A hidden rule labels the rows of this table. It goes by one to three of the table's principal directions, not those with the most spread.
(0.199, -0.674, -0.670, -1.295, 1.481, -0.577, -0.523, 0.584, 0.307,
 0.138, -0.238, -0.107, 0.812, 0.468, 0.044, -0.729, -1.859, -1.264,
 -0.718, 0.648, 1.357, -0.389, -1.075, 1.499, -1.474, -0.055, 0.653,
 0.515, 0.049, 0.004, -1.023, -0.518) h
(0.381, 0.458, 0.278, -0.325, -0.199, -1.435, -0.118, 1.302, -0.725,
 -1.433, -0.338, 0.114, -0.880, 0.318, -0.280, -0.302, 1.168, 0.042,
 -0.530, 1.205, 0.481, 0.952, -0.225, 1.762, 0.059, -0.470, 0.766,
 1.110, 0.169, -0.029, 0.843, 1.043) e
(0.516, 0.571, 0.478, 0.209, -0.759, -0.542, -0.329, -1.025, 0.612,
 -0.476, -0.462, -0.147, 0.648, -0.812, 0.671, 1.443, -1.171, 0.326,
 -1.351, 0.656, 0.239, -1.681, -1.410, 0.121, 0.511, 0.400, 0.774,
 -0.768, -0.327, 0.591, -1.003, 0.303) h
(0.466, 1.800, 1.354, 0.241, 0.986, -3.088, -0.341, 3.023, -0.454,
 -2.538, -0.562, -0.545, -2.137, 1.014, -2.145, 0.857, 3.305, 0.039,
 0.121, 1.147, -0.368, 3.850, 0.297, 2.899, -1.261, 0.749, 2.968,
 3.087, 1.928, 0.188, 3.366, 1.454) i
(-0.298, 1.054, 0.770, 0.246, 0.673, -0.691, -1.242, -0.480, 0.011,
 -0.623, -1.465, -0.484, -0.112, -0.100, -1.388, 0.870, -1.251, 0.355,
 -1.151, 1.652, 2.384, -0.824, -1.155, 1.838, -0.142, 0.715, 1.610,
 1.102, 0.108, 0.219, 0.220, 0.375) e
(0.857, -1.854, -0.489, -1.169, -1.486, -0.349, 1.417, -1.655, -0.703,
 1.276, -0.694, 0.269, 1.580, -1.609, 2.660, -2.545, -3.299, 1.036,
 -0.034, -0.940, -2.602, 3.031, -0.019, 0.158, -0.311, 1.431, -1.857,
 -1.479, -1.740, -1.752, -1.614, -0.246) g
(-0.140, 1.573, 0.981, 0.549, 1.181, 1.349, -0.778, -0.934, 1.834,
 0.379, -0.677, 0.729, 0.335, 0.158, -0.819, 2.241, -1.313, -0.360,
 -1.232, 0.022, 2.140, -2.204, -0.919, -0.003, -0.786, -1.000, 0.995,
 0.008, -0.046, 0.658, 0.393, -0.701) h
(0.762, 0.950, 0.190, 1.899, -0.605, 1.123, -0.738, -0.242, -1.268,
 -0.783, 0.708, 0.373, 0.527, 1.408, -0.446, 0.972, 1.514, 0.606,
 0.838, 1.074, 2.052, -1.901, 0.583, -0.045, 1.696, -0.156, -0.328,
 0.456, -0.455, 1.043, -1.521, 2.265) e
(0.229, -0.886, -1.070, -0.070, 1.114, -0.160, 0.310, -1.991, 0.594,
 2.024, -1.367, -0.885, 1.213, -0.426, 0.168, -0.316, -3.105, 0.098,
 -1.027, -0.918, -0.685, 0.986, -1.356, -0.253, -1.927, 1.832, 0.492,
 -0.816, 0.328, -0.002, -0.378, -0.325) g
(1.071, 2.095, 1.702, 0.533, -0.799, -1.007, 0.039, 0.127, 0.931,
 -1.561, 0.772, -0.261, -0.750, -0.339, -0.181, 3.123, 1.109, 0.348,
 -1.045, 0.167, -0.234, -2.063, -0.397, 0.260, 0.530, -0.939, 1.373,
 0.029, 0.270, 1.198, 0.733, 0.875) h
(-0.173, -0.483, 0.032, -0.478, -1.243, -0.198, 0.842, 0.193, -0.816,
 -0.037, -0.427, 0.727, -0.636, -0.930, 0.907, -1.440, 0.546, 0.827,
 0.401, -0.184, -1.199, 2.727, 0.731, 0.519, 0.651, -0.350, -1.302,
 -0.190, -0.889, -1.257, 0.934, 0.369) h
(0.848, -1.212, -0.648, -1.222, 0.210, -0.885, 0.499, 0.259, -0.615,
 0.490, 0.359, -0.277, 0.178, 0.021, 0.701, -1.561, -0.350, -0.259,
 0.807, -0.534, -1.159, 1.460, 0.515, 0.589, -0.603, 0.346, -0.595,
 -0.012, -0.205, -0.626, -0.555, 0.307) d
(0.117, 1.344, 1.053, 0.557, -0.965, 0.049, -0.374, 0.953, -0.290,
 -1.467, 1.146, 0.096, -1.060, 0.118, -0.801, 1.093, 2.948, 0.251,
 1.297, 0.029, 0.159, -0.924, 1.312, -0.025, 1.819, -0.737, -0.301,
 0.448, -0.185, 0.264, 0.337, 0.840) e
(0.636, 1.086, 0.908, -0.748, -0.414, -1.119, 0.320, -0.065, -0.152,
 -0.841, 0.032, -0.319, -0.899, -0.241, -0.335, -0.340, 0.408, 0.265,
 -0.217, -0.311, -0.843, 1.118, 0.691, 0.948, -0.008, -0.496, 0.091,
 0.778, -0.648, 0.038, 0.929, 0.476) i
(-0.966, 0.313, -0.603, 2.180, 0.655, 0.655, -0.972, 1.124, -0.632,
 -0.520, -1.160, -0.236, -0.294, 1.274, -2.378, 0.224, 1.453, 0.275,
 0.260, 0.836, 2.233, -0.294, -0.617, 0.424, -0.038, 1.316, 1.061,
 0.814, 1.635, -0.372, 0.725, 0.528) f
(-2.018, 0.447, 0.428, 0.875, -0.889, 0.973, -0.316, 1.165, -0.679,
 -1.143, -0.367, 1.232, -0.990, 0.098, -0.148, -0.400, 1.961, 0.387,
 -0.100, 1.618, 1.022, 0.906, 0.490, -0.340, 1.531, -1.135, -0.366,
 0.867, -0.180, -0.091, 1.434, -0.468) h
(0.663, 0.455, -0.170, 0.754, 0.907, -0.629, -0.425, -1.165, 0.787,
 0.549, -0.228, -1.507, 1.221, -0.076, -0.640, 1.840, -1.765, -0.023,
 -0.607, -0.350, 0.047, -0.972, -1.364, 0.131, -1.095, 2.168, 1.470,
 -0.364, 0.807, 0.904, -1.062, 0.436) i
(-1.402, -1.553, -0.977, 0.658, -0.371, 2.163, 0.904, -3.201, 0.832,
 2.929, -0.055, -0.864, 1.463, -1.266, 1.099, -0.132, -3.643, 0.625,
 -0.728, -1.649, -1.513, -1.803, -0.501, -3.672, -0.174, 1.101, -1.361,
 -2.507, -0.162, 0.030, -1.098, -2.418) h
(0.169, 0.863, 0.489, 0.532, -1.117, -0.436, 0.053, 0.170, -0.126,
 -0.991, 0.118, -0.013, -0.289, -0.433, 0.070, 0.689, 1.141, 0.486,
 -0.021, 0.107, -0.576, 0.393, 0.055, 0.118, 0.963, 0.177, 0.034,
 -0.107, -0.236, 0.192, 0.161, 0.735) f
(0.292, -0.139, -0.194, 1.404, -0.842, 1.589, 0.157, -1.672, 0.645,
 1.001, -0.071, 0.234, 0.869, -0.324, 0.455, 1.126, -0.481, 0.654,
 -0.010, -1.017, -0.275, -2.346, -0.399, -2.160, 0.778, 0.451, -0.594,
 -1.905, -0.003, 0.072, -1.121, -0.098) e
(-0.100, 0.070, -0.287, 1.642, 0.252, 1.532, -0.098, 0.498, 0.037,
 -0.018, 0.964, -0.030, 0.672, 1.338, -0.642, 0.914, 0.213, -0.215,
 0.121, -0.146, 1.205, -2.646, -0.097, -1.123, -0.088, -0.154, 0.048,
 -0.273, 0.853, 0.418, -0.805, -0.274) i
(-0.688, -0.388, 0.663, 0.729, -1.071, 0.956, 0.009, -0.525, -0.311,
 0.408, -0.639, 0.487, -0.250, -1.006, -0.019, 0.065, -0.190, 1.355,
 0.707, 0.080, 0.189, -0.266, 0.463, -0.482, 1.249, 0.492, -0.757,
 -0.697, -0.200, -1.445, 0.286, -0.447) e
(-0.774, -1.452, -1.290, -0.679, 0.545, -0.306, 0.657, 0.160, -0.629,
 0.992, 0.128, -0.475, -0.247, 0.072, 0.502, -1.608, -0.144, -0.335,
 0.082, -0.167, -1.119, 1.849, 0.217, -0.514, -0.725, 0.062, -0.497,
 0.106, 0.386, 0.053, 0.640, -0.425) h
(1.229, -1.208, -0.323, -1.939, -0.014, -1.501, 0.282, -0.724, -0.377,
 0.468, -0.566, -0.213, 0.633, -0.794, 1.400, -1.406, -2.490, -0.010,
 -0.664, 0.324, -0.441, 0.662, -0.721, 1.581, -0.696, 0.293, -0.165,
 -0.311, -0.922, -0.707, -1.208, 0.334) f
(0.294, 1.706, 0.662, 1.714, 0.829, 1.604, -0.505, -2.496, 2.585,
 1.293, -0.218, -0.284, 0.831, -0.233, -0.747, 4.006, -1.052, 0.016,
 -0.985, -1.407, 0.479, -3.542, -1.156, -2.268, -0.472, 0.324, 1.215,
 -1.454, 0.668, 1.670, -0.153, -0.428) f
(0.410, -0.320, -0.368, -0.015, -0.129, -0.658, -0.112, -0.197, -0.724,
 -0.223, -0.068, -0.817, 0.239, 0.294, -0.287, -0.700, -0.505, 0.149,
 -0.131, 0.270, 0.094, -0.473, -0.229, 0.389, 0.008, 0.799, 0.198,
 0.175, 0.074, 0.059, -0.812, 0.445) d
(1.090, -0.224, 0.121, -0.047, -0.528, -1.091, -0.045, 0.227, -0.951,
 -0.580, 0.160, -0.382, 0.003, 0.182, 0.117, -0.362, 0.640, 0.461,
 0.750, 0.310, -0.457, 0.368, 0.366, 0.709, 0.524, 0.842, 0.119,
 0.267, -0.015, -0.211, -0.739, 1.254) i
(-1.101, -0.600, -0.086, 1.516, -0.925, 1.849, -0.480, 0.726, -1.422,
 -0.254, 0.253, 1.019, 0.005, 0.674, -0.162, -0.669, 1.765, 0.756,
 1.704, 0.997, 1.364, -0.484, 1.196, -0.891, 2.028, 0.007, -1.242,
 0.136, -0.091, -0.723, -0.592, 0.194) i
(-1.897, 0.955, 0.241, 1.577, 0.135, 2.938, -0.630, -1.033, 1.135,
 0.813, -0.473, 1.326, -0.049, -0.028, -0.466, 1.413, 0.779, 0.050,
 -0.050, -0.095, 1.430, -1.286, 0.153, -2.286, 1.024, -1.078, -0.558,
 -0.556, -0.187, 0.709, 0.826, -1.050) f
(-1.705, 0.135, -0.403, 2.034, 0.124, 2.314, -0.527, -0.353, 0.146,
 0.801, -0.764, 0.416, -0.063, 0.249, -1.337, 0.455, 0.848, 0.490,
 0.642, -0.256, 1.299, -0.678, 0.107, -1.555, 0.722, 0.519, -0.451,
 -0.460, 0.638, -0.381, 0.638, -0.609) i
(-0.118, -2.373, -0.735, -4.510, -0.031, -1.397, 0.574, -0.285, 0.171,
 0.677, 0.074, 0.454, 0.259, -1.549, 2.940, -3.479, -3.038, -1.394,
 -1.010, 0.328, -1.369, 0.752, -0.285, 0.669, -0.526, -1.782, -1.374,
 -0.548, -1.926, -0.776, -1.234, -2.155) i
(-0.585, 0.887, -1.484, 0.786, 2.653, -0.063, -0.993, 0.106, 0.956,
 0.615, 0.924, -1.540, 0.308, 1.408, -1.626, 1.968, 1.621, -1.875,
 0.294, -0.450, 0.437, -0.213, -0.531, -0.976, -1.223, 0.845, 1.551,
 0.767, 1.598, 3.010, 0.108, 0.663) g
(-0.339, -0.375, -0.334, -0.555, 0.075, -1.945, 0.233, 0.772, -0.725,
 -0.577, -2.075, -0.313, -1.221, -0.269, -0.669, -1.784, 0.097, 0.463,
 -1.151, 0.786, -0.440, 3.015, -0.822, 1.750, -0.972, 0.751, 1.082,
 0.992, 0.699, -1.028, 2.080, 0.223) e
(0.334, 0.410, 0.307, 0.286, -1.278, 0.533, 0.702, 0.229, -0.521,
 -0.627, 0.897, 0.533, -0.272, 0.168, 0.613, -0.317, 1.018, 0.357,
 0.186, -0.339, -0.562, -0.129, 0.900, -0.464, 0.919, -1.214, -1.149,
 -0.213, -0.773, -0.005, -0.017, 0.435) i
(0.230, 1.530, -0.211, -1.621, 1.646, -3.923, -0.402, 2.694, -0.330,
 -2.548, 0.429, -1.411, -1.297, 1.025, -1.001, 0.116, 1.627, -1.771,
 -1.745, 1.849, 0.162, 2.814, -0.983, 3.470, -1.825, -0.644, 2.691,
 3.070, 0.868, 2.165, 1.809, 1.439) g
(-1.490, 0.044, -0.605, 0.590, 0.556, -0.264, -0.579, 1.507, -0.562,
 -0.610, -2.023, 0.713, -0.670, 0.181, -1.074, -0.940, 1.104, 0.065,
 -0.395, 1.433, 1.368, 3.301, -0.825, 1.719, -0.409, 0.631, 0.755,
 1.209, 0.677, -0.821, 1.883, 0.321) e
(-2.246, -2.443, -1.466, -1.570, 0.873, 2.656, 0.335, -1.807, 1.772,
 3.347, 0.485, 0.679, 1.437, -1.540, 2.181, -0.860, -3.090, -1.285,
 0.126, -1.339, -0.787, -1.116, -0.195, -3.292, -0.310, -0.865, -2.142,
 -2.386, -0.833, -0.120, -1.240, -3.651) g
(-0.197, -0.681, 0.361, -0.578, -1.316, -0.880, 0.170, 0.322, -1.222,
 -0.520, -0.497, 0.424, -0.327, -1.100, 0.982, -1.191, 0.266, 0.984,
 0.676, 1.004, -0.647, 2.264, 0.512, 1.079, 1.222, 0.545, -0.710,
 0.183, -0.797, -1.181, 0.044, 0.552) g
(-1.342, 0.796, -0.015, 1.158, 0.480, 0.616, -0.695, 0.604, 0.219,
 -0.503, -0.085, -0.105, -0.632, 0.659, -1.344, 0.928, 1.562, -0.282,
 -0.158, 0.617, 1.092, -0.812, -0.141, -0.762, 0.371, -0.146, 0.790,
 0.633, 0.946, 0.862, 0.983, -0.368) i
(0.472, -1.474, -1.335, -1.692, 1.953, -1.269, -0.018, 0.995, -0.710,
 0.609, -0.157, -0.596, 0.876, 0.714, 0.143, -1.965, -2.206, -1.141,
 -0.192, 0.574, 0.806, 2.005, -0.670, 2.568, -2.372, 0.613, 0.327,
 1.087, 0.123, -0.461, -0.758, 0.194) h
(0.026, -0.626, -0.267, -2.053, 1.182, -1.098, -0.217, -1.592, 1.085,
 1.338, -1.616, -0.602, 0.431, -1.408, 0.323, -0.546, -3.649, -0.421,
 -1.535, -0.113, 0.125, 0.362, -1.567, 1.262, -1.610, 0.572, 0.647,
 -0.394, -0.479, -0.456, -0.120, -1.030) g
(-0.346, 2.369, 1.638, 1.857, 1.147, 3.427, -0.904, -1.418, 3.581,
 0.942, 0.306, 1.332, 0.909, -0.089, -0.740, 5.381, -1.359, -0.469,
 -1.285, -0.810, 2.914, -5.710, -1.239, -1.801, -0.382, -1.920, 0.926,
 -1.459, 0.324, 1.247, 0.029, -1.488) e
(1.530, -0.365, 0.475, -1.706, -0.610, -1.888, 0.518, 0.924, -0.268,
 -0.995, 0.464, 0.086, -0.027, -0.410, 1.203, -0.924, -0.183, -0.201,
 0.131, -0.036, -1.405, 1.186, 0.210, 1.532, -0.272, -0.165, -0.016,
 0.171, -0.589, -0.722, -0.593, 0.375) f
(-0.409, 0.234, -0.359, 0.144, 0.150, -0.168, -0.016, 0.839, -0.989,
 -0.327, -0.752, 0.215, -1.010, 0.362, -1.039, -1.208, 1.375, 0.275,
 0.402, 0.286, 0.668, 2.273, 0.483, 1.367, -0.007, -0.204, -0.319,
 1.008, -0.052, -0.653, 1.483, 0.969) f
(0.723, 0.106, -0.044, -0.347, -1.432, 0.992, 0.690, -2.638, 0.445,
 1.293, 1.740, -0.533, 1.117, -1.502, 1.740, 0.938, -1.006, 0.371,
 0.794, -1.828, -1.843, -1.593, 0.857, -1.949, 1.579, -0.175, -2.232,
 -2.163, -1.904, 0.840, -2.184, 0.412) g
(1.017, 0.437, 0.184, -0.281, 0.659, -0.283, -0.395, 0.082, -0.039,
 -0.226, 0.344, -0.256, 0.042, 0.805, -0.696, 0.014, 0.346, -0.409,
 0.622, -0.309, 0.470, -0.692, 0.455, 0.543, -0.307, 0.020, 0.295,
 0.574, -0.027, 0.263, -0.593, 0.604) g
(1.066, 0.094, -0.233, 0.653, -1.108, 0.030, 0.295, -0.116, -1.301,
 -0.552, 0.360, -0.068, 0.120, 0.721, -0.026, -1.072, 1.224, 0.600,
 0.920, -0.386, -0.470, 0.311, 0.908, -0.062, 0.946, 0.372, -0.908,
 0.002, -0.561, -0.182, -0.893, 1.505) e
(-0.123, -1.432, -0.249, -0.756, -0.173, 0.175, 0.361, 0.142, -0.949,
 0.507, -0.068, 0.381, 0.484, -0.033, 0.853, -2.140, -1.119, 0.222,
 0.762, 0.165, -0.422, 1.474, 0.735, 0.240, -0.128, 0.367, -1.035,
 0.145, -0.579, -1.233, -0.703, -0.592) d
(0.323, -0.923, -0.420, 0.262, -0.842, 0.568, 0.701, 0.663, -0.673,
 0.147, 0.266, 0.837, 0.264, 0.131, 0.878, -1.267, 0.995, 0.330,
 1.280, -0.704, -1.198, 1.764, 0.885, -0.468, 0.383, 0.222, -1.290,
 -0.534, -0.240, -1.091, -0.292, 0.249) g
(0.332, 0.909, 0.259, 1.176, 0.887, -1.441, -0.603, 2.002, -1.000,
 -1.543, -0.185, -0.882, -0.945, 1.559, -2.269, 0.427, 2.291, 0.106,
 0.601, 0.903, 0.819, 1.278, 0.217, 1.717, -0.657, 1.268, 1.910,
 2.078, 1.747, 0.198, 1.301, 1.460) i
(1.170, 0.340, 0.543, -1.994, -0.322, -2.335, 0.378, 0.661, -0.233,
 -1.123, 0.405, -0.237, -0.242, -0.656, 0.999, -0.667, -0.150, -0.352,
 -0.277, 0.267, -1.342, 2.221, 0.150, 2.086, -0.358, -0.320, 0.177,
 0.763, -0.965, 0.065, -0.065, 0.769) d
(-0.001, 2.295, 0.909, 1.266, -0.335, -0.161, -0.254, -0.292, 0.084,
 -1.485, 1.059, -1.151, -0.567, 0.921, -1.380, 1.851, 0.896, 0.029,
 -1.276, 0.402, 0.704, -2.739, -0.025, -0.570, 0.520, -0.803, 1.063,
 0.862, 0.249, 2.162, 0.353, 0.518) g
Which label does each new row get?
(-2.862, 0.101, -0.531, 2.548, -0.188, 2.168, -0.665, -1.884, 0.992,
 1.319, -1.756, -0.075, 0.168, -0.798, -0.874, 1.417, -0.192, 0.794,
 -0.843, 0.128, 0.453, -1.044, -1.214, -3.192, 0.928, 1.516, 0.454,
 -1.266, 1.065, 0.556, 0.945, -1.598) ~ i
(1.691, 1.073, -0.047, 1.040, 1.168, 0.035, -0.261, 1.172, 0.102,
 -0.619, 2.447, -0.961, 0.141, 2.249, -1.407, 1.785, 2.536, -1.033,
 1.623, -1.147, 0.101, -2.061, 1.095, -0.520, -0.500, -0.060, 0.730,
 0.699, 1.222, 1.663, -0.850, 1.451) ~ d
(0.182, 0.968, 0.134, -0.615, 1.942, -0.665, -0.268, -0.009, 0.909,
 -0.123, 1.336, -1.659, 0.003, 1.308, -1.228, 0.817, -0.952, -1.502,
 -0.970, -0.388, 0.219, -2.044, -0.093, -0.323, -1.818, -0.518, 1.481,
 1.194, 0.791, 2.049, -0.040, -0.933) ~ d
(-0.175, 0.174, -0.208, 0.824, 1.016, -0.624, -0.465, 2.287, -0.448,
 -0.875, -0.868, 0.126, -0.467, 0.928, -1.671, -0.065, 1.432, -0.090,
 0.526, 0.654, 1.213, 2.138, -0.353, 2.090, -1.069, 1.043, 1.224,
 1.321, 1.442, -1.010, 1.327, 0.718) ~ f
(-0.489, -0.346, -0.502, -0.012, 1.085, 1.513, -0.167, -2.099, 2.138,
 2.321, -0.100, -0.052, 1.682, -1.210, 0.851, 1.949, -2.758, -0.576,
 -0.444, -1.236, -0.052, -1.363, -1.207, -1.564, -0.875, 0.651, -0.136,
 -1.876, -0.121, 0.592, -1.118, -1.328) ~ i
(-1.387, -0.946, -1.094, 1.257, -0.177, 0.988, 0.123, -0.237, -0.685,
 0.718, -0.405, -0.423, -0.013, 0.441, -0.605, -1.243, 0.654, 0.359,
 0.537, -0.330, -0.589, 0.552, 0.312, -1.963, 0.348, 1.199, -0.472,
 -0.300, 0.818, -0.186, 0.277, -0.734) ~ f
(0.790, 1.399, 0.768, 0.202, -1.010, -1.559, 0.158, 0.824, -0.567,
 -1.891, 0.736, -0.370, -1.013, 0.244, -0.149, 0.709, 2.428, 0.258,
 -0.048, 0.442, -0.978, 0.724, 0.501, 0.610, 0.873, -0.367, 0.636,
 0.895, -0.024, 0.997, 0.714, 1.571) ~ h
(-1.401, 0.198, 0.786, 0.467, -0.978, 1.010, -0.191, 0.089, -0.764,
 -0.541, -0.793, 0.837, -0.150, -0.392, -0.131, -1.065, -0.530, 0.909,
 -0.095, 1.115, 1.103, 0.746, 0.473, 0.359, 1.050, -0.171, -0.771,
 0.546, -0.901, -1.077, 0.390, -0.814) ~ d
(0.568, -2.225, -0.879, -1.913, -0.589, 1.575, 1.337, -3.144, 1.209,
 3.212, 0.617, 0.294, 1.758, -1.914, 3.000, -1.201, -3.984, -0.125,
 0.143, -2.600, -2.381, -1.348, 0.181, -2.520, -0.208, -0.493, -2.780,
 -3.223, -1.849, -0.818, -2.351, -1.899) ~ f
(0.117, -0.202, 0.696, -0.775, -0.845, 1.054, 0.356, 0.444, 0.512,
 -0.249, 2.050, 0.817, 0.285, -0.229, 1.351, 0.139, 0.450, -0.535,
 1.090, -0.689, -0.763, -1.771, 1.335, -1.387, 1.108, -1.635, -1.461,
 -0.755, -0.939, -0.055, -1.226, -1.200) ~ i
(2.947, -0.697, -0.505, -2.869, 0.316, -5.762, -0.095, 0.487, -1.103,
 -2.022, -1.258, -2.566, -0.575, 0.686, -0.426, -2.967, -1.237, -0.709,
 -1.966, 0.755, -1.823, 0.439, -1.612, 2.928, -1.901, 1.847, 2.837,
 1.481, 0.767, 0.125, -0.946, 1.065) ~ f
(-1.757, -0.947, -0.357, 0.498, 0.159, 1.428, 0.103, -0.187, 0.020,
 0.888, -0.329, 0.497, 0.207, -0.045, 0.363, -0.578, -0.883, 0.085,
 -0.341, 0.475, 0.356, -0.115, -0.097, -1.466, -0.017, -0.191, -0.413,
 -0.261, 0.295, -0.242, 0.377, -1.703) ~ e
(0.013, -0.807, -0.906, -0.704, 1.651, -0.954, -0.420, 0.887, -0.914,
 0.030, -0.307, -0.725, 0.657, 1.142, -0.629, -1.640, -1.421, -0.791,
 -0.127, 0.963, 1.114, 1.489, -0.438, 1.906, -1.720, 1.012, 0.767,
 1.520, 0.413, -0.056, -0.578, 0.124) ~ f
(-0.577, 1.097, -0.034, 0.391, 0.280, 0.159, -0.374, 0.921, -0.758,
 -0.810, 0.911, -0.024, -1.007, 0.980, -0.979, 0.037, 2.940, -0.381,
 1.057, 0.351, 0.413, 1.164, 1.375, 0.032, 0.802, -0.842, -0.268,
 1.401, -0.107, 1.188, 0.984, 1.105) ~ i
(0.167, -2.464, -0.946, -2.889, -0.674, -0.494, 0.352, -1.811, 0.207,
 1.376, -0.755, 0.135, 1.613, -1.966, 2.775, -2.637, -4.510, -0.359,
 -1.069, 0.005, -0.854, -0.422, -1.184, 0.182, -0.083, 0.178, -1.474,
 -1.800, -1.923, -1.230, -2.704, -1.684) ~ i
(-0.023, 0.261, -0.545, -0.484, 0.379, -0.480, -0.023, -0.899, 0.641,
 0.577, -0.176, -1.137, -0.008, -0.680, -0.554, 0.260, -0.690, -0.306,
 -0.370, -0.951, -0.491, -0.254, -0.525, 0.002, -0.405, 0.572, 0.096,
 -0.523, -0.029, 0.347, -0.007, -0.050) ~ g
(0.251, 0.137, 0.639, -0.320, -0.013, 2.511, 0.266, -2.166, 2.037,
 1.889, 1.636, 0.244, 1.379, -0.972, 0.903, 1.650, -2.096, -0.365,
 0.849, -2.434, -0.568, -3.550, 0.762, -2.576, 0.326, -0.804, -1.661,
 -2.206, -1.122, 0.126, -1.901, -1.871) ~ e
(1.089, -0.945, 0.152, -2.103, -0.811, -1.910, 0.970, 1.569, -1.189,
 -1.047, 1.447, 0.243, -0.675, -0.118, 1.868, -1.568, 0.801, -0.307,
 0.354, 0.613, -1.561, 1.591, 0.996, 1.332, 0.210, -1.502, -0.714,
 0.632, -0.744, -0.252, -0.067, 0.692) ~ e
(-0.271, 0.723, 0.154, 1.324, 0.725, -0.079, -0.383, 0.506, -0.585,
 -0.333, -0.012, -0.658, -0.226, 0.935, -1.459, 0.833, 0.684, 0.339,
 0.244, 0.619, 1.009, 0.420, 0.111, 0.606, -0.359, 0.861, 0.977,
 1.167, 0.933, 0.485, 0.718, 0.816) ~ d
(-0.350, -1.143, -0.819, 1.206, -0.555, -1.102, 0.234, 0.918, -1.507,
 -0.296, -0.945, -0.728, -0.487, 0.288, -0.633, -1.317, 1.663, 0.966,
 0.944, 0.277, -1.418, 2.643, 0.133, -0.179, 0.195, 2.539, 0.533,
 0.324, 1.504, -0.922, 0.755, 0.679) ~ d
(-0.892, 0.231, -0.594, -0.517, 0.969, -0.319, -0.245, 1.420, -0.237,
 -0.699, 0.362, 0.099, -0.720, 1.142, -0.554, -1.015, 1.739, -1.256,
 -0.068, 0.552, 0.210, 1.361, 0.380, 0.049, -0.460, -0.978, 0.358,
 1.415, 0.352, 1.013, 0.985, -0.267) ~ e
(-1.760, -0.465, 0.048, 0.417, 0.306, 0.490, -0.747, 1.318, -1.507,
 -0.649, -0.366, 0.207, -0.813, 0.995, -1.275, -1.833, 1.247, 0.167,
 1.031, 1.561, 1.444, 0.950, 1.135, 0.177, 0.729, 0.203, -0.087,
 1.761, 0.406, -0.610, 0.733, -0.706) ~ e
(-1.162, 0.967, 0.183, 0.835, 0.109, 0.225, -0.348, 1.242, -0.018,
 -1.058, 0.224, 0.121, -0.883, 0.623, -1.008, 0.552, 2.031, -0.295,
 -0.129, 0.642, 0.592, 0.262, 0.198, -0.228, 0.348, -0.574, 0.548,
 0.933, 0.647, 0.699, 1.335, -0.150) ~ h
(0.364, -0.470, -0.245, 0.489, -0.172, 1.251, 0.288, -0.318, -0.116,
 0.601, 0.819, 0.125, 0.206, 0.655, -0.037, -0.198, 0.216, 0.023,
 0.738, -0.882, 0.027, -1.940, 0.732, -1.382, 0.320, -0.497, -0.868,
 -0.665, 0.075, -0.154, -0.718, -0.269) ~ h
(0.316, -1.593, -0.025, -0.872, -0.873, -0.280, 0.349, -1.067, -0.153,
 0.806, -1.785, 0.625, 0.638, -1.442, 1.401, -1.346, -3.051, 0.999,
 -1.027, 0.471, 0.068, -0.004, -1.222, 0.811, -0.109, 0.553, -0.429,
 -1.218, -0.683, -2.020, -0.704, -0.663) ~ h
(0.941, 1.147, 0.871, 1.326, 0.826, 1.408, -0.101, -1.226, 1.395,
 0.980, -0.114, 0.146, 0.749, 0.245, -0.880, 2.486, -1.374, 0.382,
 -0.201, -1.175, 1.062, -2.096, -0.391, -0.301, -0.998, 0.167, 0.583,
 -0.642, 0.364, 0.056, -0.079, 0.104) ~ h
